In the rows, 128 means zero.
One turn or mirror swaps these rows in pairs. Which row does each one swap with?
The rows were stretched afterwards, more along some directions than others.
z_212: [127 106 138 125 107 124 125 120 140 105 104 130 142 150 156 125]
z_220: [133 106 141 122 112 123 126 115 139 110 101 127 134 155 157 132]
z_716: [145 101 140 109 113 120 144 139 127 105 132  86 120 138 144 134]
z_257: [133 104 131 131 111 119 114 137 132  94 158 113 135 133 136 139]
z_529: [128 116 130  92 133 148 146 128 121 144  92 148 112 146 112 102]
z_137: [136 128 130 136 104 149  99 129 132  83  83 119 119 165 137 141]
z_222: [142 121 113 115 152 131 121 149 113 128 142 122 108 141 124 132]
z_273: [139 122 146 132  81 134 148 117 144  94 125 105 129 143 138 139]
z_878: [145 119 160 139  97 140 104 119 141  99 107 115 111 169 133 141]
z_972: [128 112 138 118  89 128 157 135 138 127 150 126 142 119 122 124]
z_33: [157 120 138 118 123 131 148 138 118 126 154 113 116 137 129 162]
z_13: [142 111 147 127 124 135 108 120 135 101 132 133 107 163 152 147]
z_804: [129 115 135  95 114 153 146 127 124 134  86 150 117 148 112 100]
z_90: [135 105 143 101 117 134 132 118 127 119 120 126 138 148 151 125]
z_107: [132 100 152 110 107 130 154 143 136 124 156  99 125 144 140 144]
z_875: [130 105 130  84 136 148 155 130 122 145  96 149 111 143 108  98]
z_989: [161 103 128 106 134 150 120 131 108 112  71 140 101 154 138 124]
z_721: [133 121 146 143  92 139  91 124 137  81 115 103 124 153 149 160]
z_314: [128 105 124 115 155 110 132 147 139 143 144 126 135 129 109 133]
z_695: [142 126 156 117 131 146 143 112 129 137 109 128 107 174 139 142]
z_718: [149 117 134 108 164 122 124 142 122 147 117 127 113 150 145 118]
z_179: [130 108 141 119  91 130 151 131 140 121 147 127 139 122 121 130]
z_803: [132 123 139 103 117 158 136 131 120 128  85 150 111 157 117 109]
z_388: [142  88 122 104 174 104 162 148 121 156 150 112 112 120 135 124]
z_580: [141 109 122 107 154 121 111 143 112 112 126 131  87 147 151 135]
z_827: [159 104 128 116 137 127 117 147 135 115 110 133  87 149 122 122]
z_825: [141 105 120  98 156 133 128 147 125 133 110 109 101 144 117 114]
z_224: [139 103 125 109 143 141 115 136 135 118  95 138 108 160 105  99]
z_883: [146  85 104  78 173 102 158 157 108 145 132 118 116 117 128 117]
z_520: [138 115 145 124  87 132 154 139 137 122 153 122 138 125 126 130]
z_921: [138  91 129 101 127 113 137 146 116 108 138 116 134 142 148 139]
z_653: [158  93 116  94 184 120 132 159 121 138 137 131  83 138 102 124]
z_195: [145 112 140 109  98 164 129 143 131 108  98 127 114 164 122 132]
z_2: [139 121 132 107 118 142 135 127 117  99  90 120 105 151 122 134]
z_9: [146  82 107  79 157 109 159 158 112 135 122 121 122 116 121 105]
z_746: [143  93 132 110 121 123 151 140 141 124 125 125 140 153 137 113]
z_658: [127 109 120 108 132 139 113 149 139 120  98 135 106 151 113 113]
z_887: [133  96 140 105  98 126 127 142 134 103 138 107 120 136 145 131]
z_346: [133 116 143 124  87 131 148 130 139 121 146 124 140 123 124 133]
z_863: [142 131 138 141 133 121  86 140 122 108 125 127 126 148 154 160]

Swapped with z_883: z_220
Swapped with z_520: z_803
Swapped with z_137: z_716

